Z: 4 groups of rows, each row roughly a mix of its group's hidden directions:
Z (140 x 10):
-44,25,-1,3,9,21,-42,-22,33,-15
-6,-13,-21,-44,-2,-13,15,-17,-41,42
15,27,-2,20,3,-34,18,-1,59,19
1,21,-9,29,-3,-27,63,12,-9,-18
19,18,39,-34,10,18,41,-33,-8,-11
31,-37,-10,-4,-5,54,-16,-16,-19,-19
-7,-21,23,10,2,-33,10,58,2,-32
-35,2,23,36,-40,-7,17,40,-5,9
21,-35,-8,9,-2,1,-15,-24,-19,60
-60,25,-33,-30,3,2,1,-14,8,-16
1,-16,-30,-40,5,51,-12,-34,-2,1
-16,33,37,25,7,15,10,32,-4,44
-2,-15,-56,16,29,3,26,-13,-22,30
26,51,-1,-41,7,-6,-15,-5,-13,-34
30,-23,8,47,16,-1,-14,-27,17,39
5,-8,2,-1,-45,-14,-18,39,37,-34
8,12,-12,-31,2,-26,-32,-32,-30,41
30,-25,-10,2,-11,45,-25,-21,8,43
-54,24,-27,-3,3,-25,10,25,7,33
-2,10,-13,30,24,-45,51,2,-7,-15
44,-11,7,-2,22,27,-25,-11,-45,25
-33,15,57,-15,-21,-25,7,19,7,18
50,-32,13,38,-14,-6,-14,7,9,30
59,-11,-9,6,-10,-49,-2,-13,-10,10
9,-58,-29,13,-14,9,-27,0,-32,-11
-53,17,30,6,-2,-3,-14,48,-1,11
-16,5,-23,-30,8,-38,20,7,26,-48
-27,-10,-69,-15,11,-18,3,1,-9,-20
-4,-22,52,19,-2,27,-31,16,18,29
33,-14,17,-2,27,46,-33,-19,-20,17
8,-12,5,24,-27,12,0,39,31,50
35,-14,0,12,0,26,-32,10,6,57
-21,38,35,23,-3,37,-6,10,-14,36
-63,21,19,-21,0,15,-12,32,-7,-2
4,-3,14,20,25,68,-16,-23,2,4
-4,-11,-22,-22,27,-1,4,22,38,54
34,19,1,-28,-44,39,-24,-4,5,19
52,-45,16,4,27,3,-20,2,-13,21
3,-20,17,-24,5,8,-32,-31,-17,55
-23,-25,42,-8,-13,33,-35,15,-3,-31
27,-34,-45,-14,4,7,37,18,-6,-27
20,-21,14,-3,-5,-20,18,-44,10,-53
6,-17,0,10,29,-6,20,-39,-58,-5
14,-8,29,37,36,-13,-9,-40,-11,30
31,10,2,5,36,11,6,-41,-11,48
29,-7,36,-22,45,9,-5,26,-31,14
4,-9,8,41,43,-2,21,3,-33,38
33,-57,-12,22,-5,6,-18,-6,-8,36
-11,20,-33,60,-9,-16,1,-3,-21,24
10,1,11,-22,-5,13,22,29,-63,21
-4,1,-13,19,-24,-41,45,42,0,-12
24,10,12,-24,22,-12,27,47,-9,40
11,9,20,-23,41,-9,29,8,-54,-4
10,-20,55,0,-9,31,-22,-23,-29,19
25,-36,-21,-26,16,39,35,-18,-18,7
53,24,16,-2,2,-19,6,-35,38,3
12,28,9,-37,-57,12,-21,7,-4,-21
35,-15,30,23,10,18,-54,9,19,-5
14,30,4,18,6,-19,-57,7,16,-36
19,15,8,7,-12,-15,-22,4,70,-15
-30,23,-6,26,12,-4,17,64,6,1
33,-13,-35,-27,-29,-35,12,5,28,-21
37,41,-6,-35,11,-20,-23,18,-12,-30
52,4,-12,-13,-36,5,-34,-7,-20,-27
46,15,24,51,-2,-12,0,25,-3,-21
-71,-15,-3,1,15,11,31,-1,-9,-5
28,-15,-2,0,4,41,-16,-30,19,50
-39,-19,-36,-34,37,11,9,27,6,-2
12,-11,-8,13,27,53,-42,11,7,-26
21,11,55,31,12,36,-15,-15,-2,17
-53,30,10,-19,7,28,29,13,17,20
-45,3,0,-11,-2,38,31,1,34,31
-8,-15,8,22,-30,37,-29,-6,-50,14
1,39,8,11,-5,-30,22,27,51,15
-28,-5,-24,20,-51,-13,-1,-9,17,-41
24,5,46,8,-16,-16,28,-47,-8,18
28,-3,11,-25,-31,21,-28,0,-23,-50
-24,-9,21,-19,-10,-33,-12,-20,-45,-38
17,33,40,35,-8,-28,-24,22,12,-22
47,4,2,-2,7,-10,-3,-50,-29,31
-57,36,0,-12,-18,8,17,17,-14,-28
52,-46,-3,-4,19,-33,8,14,-5,5
34,-9,-39,-28,-23,20,-14,-15,16,-39
-28,9,-31,28,-12,-25,-18,23,38,-32
-28,47,21,-10,27,-25,30,20,22,1
14,26,43,40,18,-40,-3,3,-8,18
-21,-14,-1,1,-7,52,-16,12,36,39
-21,10,2,4,-16,37,5,-17,-64,12
-41,-41,1,36,-32,4,12,-3,-24,-12
-43,44,-31,3,-7,-17,33,-13,-6,-16
-14,10,6,-22,14,-1,-62,28,24,22
-24,-2,-18,-28,1,56,-9,20,4,36
44,16,41,35,12,11,-33,-6,-11,5
-19,9,12,-25,12,18,-37,-54,8,26
41,10,12,58,10,12,-28,15,-12,-6
-3,15,-18,-59,-7,41,-15,-15,-23,1
-16,15,4,-7,-45,50,-19,14,-30,12
43,-15,20,-11,-13,-45,-7,39,-20,3
0,0,-2,6,19,-7,-5,61,23,44
34,24,-7,-14,-15,-33,-19,41,-13,-35
-29,2,-19,48,4,43,34,-1,10,0
28,-16,11,15,39,14,-26,0,-46,29
-5,1,62,27,8,-28,29,-15,-14,-4
-36,15,1,19,-8,-35,16,7,26,-50
25,-4,65,17,3,-6,1,-15,-33,-10
14,7,-4,-40,-21,8,-43,-29,-10,38
-17,-1,9,18,28,-59,30,14,14,-22
-28,-14,11,-3,23,-40,-2,-35,-43,19
2,-30,-35,-14,-28,-40,23,19,2,-32
-34,33,10,27,16,38,-39,13,-3,-12
-48,-7,4,-6,1,19,-49,37,1,11
-26,24,-9,-33,-25,30,-7,4,-38,-35
3,-13,26,34,52,-39,12,-2,-11,-12
-44,13,-11,37,-51,11,12,4,-7,12
-22,8,-26,19,-57,-24,19,15,24,-13
33,31,51,34,-1,-14,-16,1,10,-16
-7,-23,12,59,17,-11,-15,-35,13,-20
12,-20,-26,-28,4,-23,-12,-63,1,2
18,5,31,43,-14,-38,-8,-17,-33,-22
42,19,43,3,37,-26,4,18,17,-6
-36,-6,-8,11,36,-23,-4,-7,53,-23
30,26,11,-57,-10,8,5,34,-19,-4
25,0,-18,-31,-20,-7,-20,-7,-13,-61
-24,-2,29,-24,-11,-6,-31,-32,-25,43
47,4,14,-19,-9,14,-29,-30,32,29
1,36,-18,29,1,1,38,47,9,21
-20,-21,-40,13,30,-22,31,-31,2,27
-21,-5,25,-42,-13,-7,55,22,-10,1
2,-3,-28,-25,-7,-42,11,-54,-17,-10
-32,23,-32,20,7,-17,42,25,-14,29
-41,-10,6,37,36,-6,26,21,20,25
-10,-18,-19,-13,10,-28,7,-62,-10,29
-7,-67,-35,15,7,-18,0,-14,-4,-5
26,19,-1,-23,55,11,-20,-12,10,35
4,7,-26,-25,2,-22,-12,64,-4,-24
12,-42,4,38,-47,2,12,-25,17,5
10,-19,20,46,5,-14,3,18,24,52
-30,4,1,-2,-16,30,14,9,-63,17
33,-49,-12,18,-3,8,8,-32,34,18
28,10,-37,-55,1,21,-20,17,9,-13
which group is each row in? (one row of each group first):
-15,20,-3,-36,12,30,21,-53,17,-8	J
-34,-12,12,25,-19,-3,13,49,39,-15	A
-28,-46,-4,25,49,-17,-5,-2,18,-5	C
-47,8,-44,1,10,-35,25,17,1,-15	W

20,9,65,-15,12,27,-1,-24,15,-5	A
-18,-18,-28,-30,9,20,27,9,53,15	J
26,-6,-38,-20,-40,40,4,-8,7,-29	W
-3,12,27,17,-33,46,-6,-29,-7,37	J
2,-18,-27,12,-12,-10,50,28,26,-36	A
0,-9,0,-18,-9,-8,55,16,-45,28	A
-3,-30,-21,7,-11,-12,13,55,39,18	J
-36,-13,-2,-33,19,35,-17,-5,-40,-24	C
34,-11,7,26,-7,-19,-1,36,-46,30	A
20,16,20,34,-9,-26,-5,50,-33,4	A
30,-31,-5,-7,46,1,5,-27,-35,24	C
30,-15,-40,33,25,30,33,5,-9,13	W
